[[123 138 125 147 131 140 140 150]
 [131 113 127 142 131 140 100 150]
 [129 116 127 144 132 141 103 152]
 [129 113 126 144 131 140  99 152]]
->
[[131 113 127 142 131 140 100 150]
 [129 113 126 144 131 140  99 152]]

[[144 135 109 121 140 146 114 137 102]
 [148 122 110 107 125 104 130 131 115]
 [124 118 134 109 146 126 102 120 130]
 [139 131 118 107 142 136 115 134 114]
 [150 114 105 110 121 119 131 140 130]
 [126 127 129 127 143 132 106 122 109]
 [131 116 129 105 135 100 116 117 124]]
->
[[148 122 110 107 125 104 130 131 115]
 [139 131 118 107 142 136 115 134 114]
 [126 127 129 127 143 132 106 122 109]]

[[123 124 132 129]
 [123 127 130 138]
 [129 129 128 128]
 [149 133 125 117]
 [135 128 128 128]
 [123 126 132 131]]
->
[[123 127 130 138]
 [149 133 125 117]
 [123 126 132 131]]

[[133 128 136]
 [117 123 137]
 [115 147 119]
 [145 131 119]
 [137 149 111]
 [130 118 121]
 [125 127 127]
 [124 123 123]
 [125 122 122]
 [122 126 128]
 [132 119 127]
 [124 125 126]]
->
[[117 123 137]
 [145 131 119]
 [130 118 121]
 [124 123 123]
 [122 126 128]
 [124 125 126]]

[[128 140 127 119 126]
 [113 118 149 133 113]
 [143 124 107 119 124]]
->
[[113 118 149 133 113]]

[[128 111 116 126 120 141 151 110 144 132 139]
 [128 126 137 132 106 112 146 114 141 123 115]
 [138 139 131 147 122 139 134 114 109 118 153]
 [125 120 123 114 138 146 135 146 135 122 138]]
->
[[128 126 137 132 106 112 146 114 141 123 115]
 [125 120 123 114 138 146 135 146 135 122 138]]
---
[[109 105 114 116 120 119 117 125]
 [117 111 107 127 122 113 119 116]
 [100 108 118 135 130 120 130 133]
 [108 117 130 124 126 123 131 130]]
->
[[108 117 130 124 126 123 131 130]
 [109 105 114 116 120 119 117 125]
 [117 111 107 127 122 113 119 116]
 [100 108 118 135 130 120 130 133]]

[[132 137 123 120]
 [130 131 126 125]
 [118 106 140 149]
 [129 130 127 126]
 [123 117 134 139]
 [132 136 124 120]
 [126 125 130 131]]
->
[[126 125 130 131]
 [132 137 123 120]
 [130 131 126 125]
 [118 106 140 149]
 [129 130 127 126]
 [123 117 134 139]
 [132 136 124 120]]

[[147 144 152 121]
 [145 145 145 123]
 [123 106 106 136]
 [131 102 122 130]
 [141 116 112 137]
 [132 119 121 131]
 [118 148 150 118]
 [119 139 149 117]]
->
[[119 139 149 117]
 [147 144 152 121]
 [145 145 145 123]
 [123 106 106 136]
 [131 102 122 130]
 [141 116 112 137]
 [132 119 121 131]
 [118 148 150 118]]

[[122 108]
 [114 134]
 [105 115]
 [129 130]
 [130 130]
 [131 128]
 [131 128]
 [133 131]
 [130 132]
 [132 129]]
->
[[132 129]
 [122 108]
 [114 134]
 [105 115]
 [129 130]
 [130 130]
 [131 128]
 [131 128]
 [133 131]
 [130 132]]

[[129 146 131 125 128 119 136 136 109 131 106 136 133 124 115]
 [121 140 134 114 126 116 128 133 107 127 116 128 129 119 109]
 [129 139 118 119 141 134 129 135 100 142 126 129 132 120 127]
 [124 148 126 140 135 118 142 135 111 140 114 142 131 121 122]]
->
[[124 148 126 140 135 118 142 135 111 140 114 142 131 121 122]
 [129 146 131 125 128 119 136 136 109 131 106 136 133 124 115]
 [121 140 134 114 126 116 128 133 107 127 116 128 129 119 109]
 [129 139 118 119 141 134 129 135 100 142 126 129 132 120 127]]

[[123 124 137 136 131 149 120]
 [117 119 134 133 122 144 115]
 [132 133 121 123 128 108 135]
 [150 130 132 143 137 127 130]
 [111 133 153 122 122 134 137]
 [144 120 104 131 128 118 119]
 [137 127 151 128 129 123 142]
 [121 134 124 134 134 122 129]
 [132 124 125 123 120 135 124]
 [127 135 109 128 128 130 124]
 [117 135 127 138 135 122 129]]
->
[[117 135 127 138 135 122 129]
 [123 124 137 136 131 149 120]
 [117 119 134 133 122 144 115]
 [132 133 121 123 128 108 135]
 [150 130 132 143 137 127 130]
 [111 133 153 122 122 134 137]
 [144 120 104 131 128 118 119]
 [137 127 151 128 129 123 142]
 [121 134 124 134 134 122 129]
 [132 124 125 123 120 135 124]
 [127 135 109 128 128 130 124]]
---
[[114 124]
 [108 157]
 [122 145]]
->
[[114 124]
 [122 145]]

[[131 136 127 134 128 135 137]
 [145 108 144 118 119 129 108]
 [113 146 114 137 136 127 147]
 [110 153 108 138 139 125 151]
 [145 104 148 119 118 131 105]
 [125 143 114 130 125 123 126]
 [131 114 141 126 131 133 130]
 [131 114 141 126 131 133 130]
 [125 142 115 130 125 123 126]]
->
[[131 136 127 134 128 135 137]
 [113 146 114 137 136 127 147]
 [145 104 148 119 118 131 105]
 [131 114 141 126 131 133 130]
 [125 142 115 130 125 123 126]]

[[152 103 127 115]
 [135 123 106 140]
 [116 128 124 131]
 [126 129 134 125]]
->
[[152 103 127 115]
 [116 128 124 131]]

[[136 151 140 120]
 [136 157 153 120]
 [136 151 140 120]
 [138 151 140 120]]
->
[[136 151 140 120]
 [136 151 140 120]]

[[129 120 111 133 138 118]
 [124 105 132 120 133 142]
 [121 152 130 133 109 107]]
->
[[129 120 111 133 138 118]
 [121 152 130 133 109 107]]

[[114 127 122 121 133 110 140]
 [125 121 107 109 115 135 122]
 [139 153 145 143 138 112 131]
 [156 128 145 143 142 155 130]]
->
[[114 127 122 121 133 110 140]
 [139 153 145 143 138 112 131]]
